Turns, then the turns between two rows, first turn first; the first pair answered:
z_605 (before |-> after):
[ 38  -6   6  31 -31  30  10 -11   9  20   6 -40   5 -21   5] |-> [ 24  24 -10 -17   4  23  -7 -32 -23  22  -5 -21 -42 -21 -12]
[-15  -8  -1   5   8 -29  -5   2  -6  -3 -16  11  -1 -10  10] |-> [-11 -13   4  10   5 -30  -2   4   1  -3 -15   9   6  -8  11]
[-10   9   0 -12  12 -19 -10  -1   2  -2 -12  13  -3  -7   2] |-> [ -2  -6   4   6   2 -20  -2   8  19   0 -10   7  17  -4   9]
[ -6 -10   4   9 -12 -11   1   4  -5   1  -6  -3  -1 -16   4] |-> [ -6  -5  -1  -6   2 -18  -5  -3  -7   5 -12   6 -14  -9  -2]
z_327 (before |-> after):
[  7  -7  -9  22 -20  28  23   2   4 -10  15 -16  10  12   5] |-> [  6  12 -17   0  -8  38  19 -11 -11  -7  15 -12 -14  10  -7]
[ -1  24  -1  -7  -1  21  -4 -10 -30  -3   4  -4 -17 -16  -2] |-> [ -7  15   0 -18  19 -11 -12 -10 -24  -5 -11  10 -23  -4   0]
[  4  32 -16 -25  14  23   6 -21 -19  11   9   0 -27  -5 -15] |-> [ -3  11 -13 -28  34 -24  -2 -15  -5   6 -15  19 -23  11  -7]
z_769 (before |-> after):
[ 5  2 -2 -8  7 -4 -1  0 11  4  3  1  0 14 -6] |-> [ -1   1  -3  -8  11 -13  -1   1   9   2  -1   4  -4  11  -3]
[ 19 -12   5   2   5   1   7   2  30  -1   9   9  14  23  -5] |-> [17 -9  2 -8 17 -8  3 -1 27  0  4 14  6 28 -6]
[  6   1  -6 -10  16 -14  -7  -4  -1  -7 -10  10  -8  -1   9] |-> [  0  -2  -4  -4   7 -20  -7   1  -5 -12 -11   5  -2  -9  12]
z_644 (before |-> after):
[-14 -12   9  15  -3 -18  -4   4  -7 -11  -6   0   3 -15  15] |-> [-14  -4   5  -4  14 -24  -9   0  -7  -7 -11   9 -10  -3   8]
[ -2   3   5   4  -8   4   0   2   6   6   6 -12  -4   5  -1] |-> [ -4   1  10   6  -8  -3  -2   6   8   7   2 -12  -4   2   2]
[ -3  -5   2  13 -25  10  14  -1  -6   2   2 -14   9 -13   6] |-> [-12 -14   2  11 -16 -16  11   3  -8  -2 -11  -8   3 -15   9]
[ -3  -1   3   1  -5   6  -6   3  -1   4   2   4   5 -12   5] |-> [ -4  -5   3   2  -4  -3  -7   3  -1   3   0   7   4 -11   6]
Now pairs of rows:
Each pair is 2 to 3 turns apart.
[ -4  18  -4  -8  -5  29   3 -10 -14   1  -2  -4  -8 -14  -2] |-> [-17  -3   1  -6   6 -23  -3  -3  -7  -5 -22   9  -4 -12  11]  z_327, z_769, z_327
[  3  17  -9 -14   3  31  -5 -23 -21   2  12  -7 -16 -12  -6] |-> [-14   1  -9 -15  17 -21 -13 -16 -25  -5 -10   8 -20 -15   8]  z_327, z_769
[ -5  -6   5  12 -15  -7  -7   6  -5  -5 -10  -4  -5 -22   6] |-> [  1   6   1   5 -15  17  -6  -1  -9   0   0  -6  -9 -19  -2]  z_769, z_327
[-29  18  20 -21  18 -16  -7  13 -46  -4 -29 -24 -21  -7 -15] |-> [-26  -4  26 -13  28 -44  -9  24 -17  -4 -41 -15  -4  17  -7]  z_327, z_327, z_644
[  0   8 -14 -23   5 -22   6  -8 -32  -2 -25  22 -13 -16  -3] |-> [ 10   5 -12 -28  16 -24   1  -9 -15   2 -25  28 -11   9  -6]  z_327, z_644
[ -5  18  -1   2  -7  37  -1  -1  -4   3  16 -15   4  -2  -5] |-> [-23  -3   3  16 -13 -13  -4  12  -8  -9  -5  -9  10 -18  14]  z_644, z_644
[  6 -11   3  11  -8   4  -4  13  15  -1   2  -3  17   2   7] |-> [ -5 -12   1   7  -4 -18  -8  12   3  -5  -9   2   6  -8  10]  z_327, z_644, z_644
[ -8  10   5 -33 -15   0  -3 -18 -16   0 -11  13 -10 -27 -26] |-> [-16 -10  11 -14 -18 -27  -4  -4  -7  -6 -21  14   3 -31 -12]  z_327, z_769
[10 -1  4 12 -5 10  3  1 -2 -3  6 -9  7 -1 -1] |-> [ 12 -10   5   6   7  -9  -1   2   8  -1  -3   0   7  11   2]  z_605, z_327, z_605
[ -6   9   2  12 -37  20  15  -4 -13 -10  -4  -8 -16 -15  18] |-> [ -6  24  -4 -14 -15  20   8 -19 -15  -3  -7   3 -35   0   6]  z_769, z_327
[ -6  16  15  25 -20   5   7  13 -16 -10   0 -14   2 -33  15] |-> [ 15  28  13  15 -11  40  11   4   2   3  16 -15   2  -1  -1]  z_769, z_769
[ 21  11  -7 -16   9  33  -1  -6  12  15  10   0 -10  23 -20] |-> [ 21 -19   0   6   6   0   2   8  37   9  -1   3  14  35  -4]  z_327, z_327, z_327
[ -4  -1  10   2  10 -25   3 -12   8  19 -10   8   4  32 -10] |-> [ -3 -10  13  25  -8 -20  10  -1   9  11  -6  -4  21  16  -2]  z_769, z_327
[ -7   9  -4   1 -18   8   0  -7 -31 -10  10 -11   0 -27  -2] |-> [  5  15  -5  -4 -18  28   4 -13 -22  -2  18 -14   2 -13  -9]  z_769, z_769
[-11 -15  -8  -8  16 -48  -9   6   1   0 -20  18  -6  -8  -2] |-> [ 19  11  -8  -2 -16  44   8  -3   8  10  21 -13   7  -5 -18]  z_644, z_644, z_644
[-17  -3  17  29 -29  -3  15   8 -15 -13 -10 -21  12 -49  26] |-> [-19  22   7   4 -16  12   8 -10 -38 -10  -9 -14 -16 -54  12]  z_327, z_327, z_769
[ -2 -19   8  14  -2 -18  14  13   8  -8  -5   3  18  -2  14] |-> [  2  12   0   0  -8  28  16  -2 -15  -3  14  -7  -2 -16  -3]  z_327, z_327
[  4 -12   0  27 -17   8   7  10  -7   6   2 -10  10 -24  14] |-> [22  2 -5 12 -3 33  9 -2  9 17 13 -5  6  7 -3]  z_769, z_769
[-15  -6   5 -25  35 -38  -5 -12  17  21 -25  25   4  -3 -10] |-> [-25   3   5 -29  27 -34  -9 -16  -9  15 -25  19 -12 -30 -10]  z_327, z_605, z_605
[  4 -18  11  20  -5 -31  -6  14  17  -3  -7   0  15  -1  19] |-> [ 16 -12   7   5  11 -18  -8   7  33   5  -3   7  10  28   7]  z_644, z_644, z_327
[ 16  20  -1 -14   8  46   5  -9  15  11  17   1  -1  40 -17] |-> [ 10   0   0 -18  28   0  -2  -2  28   9  -5  16   1  57  -8]  z_327, z_327
[ -9   2  -1  10 -22  15   2   7 -22  -9   3 -16  -1 -29   6] |-> [-16   9  -7 -14   2  -3 -11  -1 -29 -10  -7   1 -22 -19   0]  z_327, z_769, z_327
[ 13  10  -9 -28  23  -1  -7 -11   5  14   1  14 -19  27 -16] |-> [ 16 -25   7  22 -12 -15   5  14  29   4   2   0  24  13   9]  z_605, z_644
[-11   6   1  33 -21   9  -2  12   3  -2  -7 -28  19   1  25] |-> [  4  21  -4  10  -3  31  -3   1  19  10   3 -20  11  32   7]  z_769, z_769
[-13  16  -4   3  23 -12  10   0   2   1  -6  10  -7  19  -9] |-> [ -8  15  -1   4  20  -5  12   1  10   2   0   8  -4  25 -12]  z_644, z_327
[-11 -18   4  12   2 -33  -6  13   6 -10 -12   7   7  -7  16] |-> [  0   0  -4 -16  26 -19  -9  -1  13  -2  -9  17 -10  21  -2]  z_769, z_644, z_644
[  5  14   3  -7   5  19   2 -16 -19  -2  19 -11  10  -7 -12] |-> [  3 -14   9  13   7 -21   3  -1   7  -8   7  -5  32   1   4]  z_327, z_327, z_605
[  0  11  -3  -7   2   4  12  -3 -38  10   2 -11 -12 -18   5] |-> [ -9  -6   1  -1   3 -23  10   4 -33   5  -7  -5  -2 -18  15]  z_327, z_769, z_327
[ -5   8  -5 -23  16  -2 -10  -5   1  15 -12  17 -16  18  -9] |-> [  8  -1   3   8 -19  30   6   4  16  14   7  -5  14   9  -2]  z_605, z_327
[ 11   1   3 -10   7  19  -3  -8  16   4  13  -1   5  32  -6] |-> [-10   9   2   1 -12  13  -5  -7 -30  -7   9  -9 -12 -23   2]  z_644, z_644, z_605
